In the rows, zero is written as 128.
The same turns and mirrors carry the whole set onto itself, and each row onto the other rows of its family. Which rows share a family with each named row? Give them in list order.
These 18 rows form 3 families of 6 rows each.
z701: [ 94 121 125 127 137 112 102 145 126 154  96 119 162 135 119 118 120 127
 114 146 126]
z881: [ 99 129 124 117 119 143  97 128 114 165 146 112 169 152 120 125 115 129
 109 151 114]
z680: [123 125 102 153 125 123 142  87 109 145 157 133 131 118 134 151 140 137
  88 140 115]
z406: [137 134 126 166 109 132 117 127  99 147 110 148 101 123 118 146 122 108
 118 140 120]
z953: [ 83 128 122  88 133 114 132 123 128 135 127 109 145  96 126 142 135 118
 101 162 160]
z468: [121 129 126 117 114 142 120 145 131 142 104 125 119  90 114 159 121 109
 108 170 157]
z374: [114 134 123 111 111 122 150 104 105 128 140 130 103  83 131 163 139 110
 102 148 152]
z340: [116 113 134 107  80 133 139 117 101 135 146 128  93 120 140 160 119 102
 121 138 138]
z358: [140 127 125 141  90 163 108 130 101 167 136 135 134 133 123 146 113 126
 111 135 104]
z877: [107 111 135 103  92 141 105 151 131 146 119 118 120 133 123 149 105 101
 127 165 146]
z792: [139 117 110 164 122 154 121 130 130 158 119 131 137 119 116 151 123 135
  93 154 117]
z547: [111 119 144 125 133 131 118 164 130 152  91 120 145 123 114 130 122 108
 126 146 134]
z490: [ 79 134 133 111 144  91 139 109 107 133 149 119 141 131 133 125 142 105
 121 138 138]
z199: [ 80 110 129  76 101 108 125 118 119 137 147 109 136 131 143 139 120 113
 120 146 145]
z135: [ 98 119 108 138 148 130 123 114 132 153 139 110 167 133 121 133 132 142
  86 158 122]
z854: [138 133 128 145 103 109 138 118 102 139 123 153 101 106 133 155 131 100
 128 127 127]
z262: [113 135 113 121  99 124 120  91  91 155 172 132 145 138 139 139 126 131
 108 128 107]
z931: [ 91 129 128 129 133 102 146  93  83 135 144 123 130 128 139 125 142 123
 105 119 119]

The rest of the family of z680: z953, z468, z374, z792, z135
The rest of the family of z881: z340, z358, z877, z199, z262

The same turns and mirrors carry the whole set onto itself, and each row onto the other rows of its family. Which rows share a family with each named row? Give them in list order.
These 40 rows form 5 families of 8 rows each.
z780: [130 117 130  87 121 132  77 137 132 133 170 116 117  84 118 173 146 146
 114]
z618: [131 121 134  83 117 138  72 135 135 131 173 130 105  84 121 166 142 155
 114]
z702: [150 144 129 142  89 161  78 142 118 144 173 120 128  71 151 140 130 126
 116]
z697: [117 165 123 137 138 107  83 143 128 132 159 134 110  99 158 163 130 123
 134]
z703: [152 150 105 138 111 113  63 135 145 121 150 145 122  80 105 132 162 134
 102]
z693: [139 168 142 181 130 141  82 158 110 121 159 157 124 107 145 122 157 139
 101]
z513: [124 147 140 116 173 119  81 151 115 114 156 153 111 113 116 150 165 156
  92]
z494: [150 128 151 127 107 159  77 154 116 118 169 143 129  96 102 126 173 148
  74]
z788: [137 173 133 179 131 140  87 164 105 125 154 157 129 101 140 125 157 132
 109]
z993: [156 152 107 131 107 110  65 139 145 123 153 147 131  80 106 131 160 134
 106]
z489: [131 116 136  83 121 142  70 134 134 126 170 123 112  88 117 164 141 151
 116]
z807: [116 168 129 129 138 114  81 149 122 130 153 132 102  97 155 169 133 120
 135]
z821: [130 122 131  89 108 136  73 135 126 139 177 114 113  89 113 169 151 139
 118]
z834: [115 138 166 127 141 168  94 159  95 131 176 136 120 107 154 161 138 149
 119]
z673: [148 117 142 137 116 169  72 157 114 121 180 151 136  95 104 133 161 157
  82]
z971: [121 172 125 127 140 111  83 141 126 127 153 131 104  92 149 164 131 124
 139]
z783: [153 154 113 133 113 105  76 139 150 128 160 148 127  83 108 129 169 131
 104]
z605: [116 144 142 123 163 120  79 152 122 108 151 160 114 116 108 152 169 157
 105]
z172: [124 142 136 113 166 121  84 147 115 104 159 153 109 114 105 152 165 153
 100]
z763: [147 141 135 143  86 159  77 149 122 145 171 123 126  74 150 143 126 124
 122]
z978: [152 156 109 133 109 105  78 131 148 127 159 149 124  99 111 130 160 124
 108]
z140: [119 171 128 129 136 112  85 137 126 132 145 130 106  92 154 160 139 125
 140]
z830: [121 148 134 119 166 124  80 149 117 106 154 158 115 114 108 147 172 158
 102]
z414: [113 166 121 136 135 113  82 139 119 139 160 127 112 107 154 164 125 133
 137]
z348: [110 138 163 130 132 167  82 161  86 130 171 120 117 105 144 160 138 157
 103]
z98: [112 137 162 132 144 172  92 158  94 129 171 133 110 109 151 158 138 148
 117]
z418: [146 145 138 155  75 150  80 142 113 133 176 121 126  84 144 136 134 131
 122]
z493: [132 172 142 173 133 136  87 157 108 118 153 156 128 115 142 121 147 142
  93]
z876: [116 132 160 135 138 168  84 156  92 126 170 125 114 108 155 165 134 154
 111]
z5: [146 138 132 152  79 154  79 145 126 140 173 119 129  79 147 144 138 130
 123]
z796: [152 120 149 132 113 166  77 152 114 121 170 139 131  93 105 132 173 162
  81]
z432: [138 168 133 179 139 140  83 159 104 128 155 158 122 109 137 122 162 134
 106]
z193: [147 117 144 136 113 172  74 157 113 125 171 149 137  96 108 126 166 159
  86]
z983: [152 121 140 134 112 165  77 150 117 122 173 144 139  95 103 121 167 163
  86]
z149: [148 157 105 131 110 102  68 140 142 125 160 146 125  77 109 131 162 134
 110]
z400: [130 121 136  85 111 140  75 139 135 124 171 118 118  82 121 168 137 149
 115]
z90: [136 167 136 182 135 143  86 159 105 122 153 151 137 103 138 127 157 127
 108]
z178: [117 149 134 108 166 122  80 151 122 124 154 149 115 120 112 154 164 150
  89]
z944: [144 147 133 150  84 158  74 151 124 148 168 123 131  79 154 138 133 130
 122]
z300: [120 132 165 132 140 177  90 157  97 128 166 130 116 115 149 159 137 149
 111]

The rest of the family of z140: z618, z702, z703, z834, z673, z605, z90
The rest of the family of z830: z788, z993, z489, z971, z763, z98, z193
The rest of the family of z876: z780, z697, z693, z513, z783, z5, z796
The rest of the family of z414: z494, z821, z978, z348, z418, z493, z178

The same turns and mirrors carry the whole set onto itself, and each row onto the other rows of its family. Which rows share a family with each named row? Give them in list order.
These 32 rows form 4 families of 8 rows each.
z827: [131  95 155 158 107 150 173 124]
z144: [ 97 104 133 141 131 142 161  96]
z549: [147 110 109 181 116 153 155 147]
z764: [134 108 161 156 113 145 163 116]
z650: [111 102 134 170 149 164 140 122]
z679: [143 112 154 154 115 152 170 127]
z628: [116 117 115 142  99 113 177 124]
z410: [102  84 109 168 127 136 181 139]
z551: [135 131 115 146 117 135 127 112]
z230: [ 96 104  87 158 126 129 141 129]
z201: [ 93  91 111 169 122 143 181 141]
z87: [132 104 156 156 114 148 180 123]
z308: [123  99 124 172 142 168 134 131]
z137: [108 113  87 157 129 134 132 133]
z181: [138 132 132 145 116 144 129 117]
z93: [ 94 107 127 137 122 131 156  99]
z173: [154 106 113 172 111 137 160 148]
z609: [146 107 115 177 119 149 155 157]
z136: [145 125 129 144 121 138 130 116]
z111: [104  85 127 168 125 145 183 144]
z550: [127 116 114 151  93 110 167 133]
z265: [112  99 127 161 149 170 144 124]
z874: [143 112 107 171 112 138 150 160]
z670: [ 85 109 127 141 131 143 151 107]
z402: [113 103 126 182 146 164 148 133]
z221: [108 121  86 155 135 130 140 132]
z571: [137 124 124 147 133 136 123 116]
z72: [102  91 118 166 109 144 188 138]
z532: [126 112 115 132  96 116 165 123]
z433: [129 115 107 143  93 117 170 133]
z746: [ 92 107 132 131 125 128 157 109]
z868: [107 109  81 157 129 136 148 141]

The rest of the family of z550: z827, z549, z410, z181, z265, z221, z746
The rest of the family of z308: z764, z628, z551, z173, z111, z670, z868
The rest of the family of z144: z679, z230, z874, z402, z571, z72, z532
The rest of the family of z433: z650, z201, z87, z137, z93, z609, z136

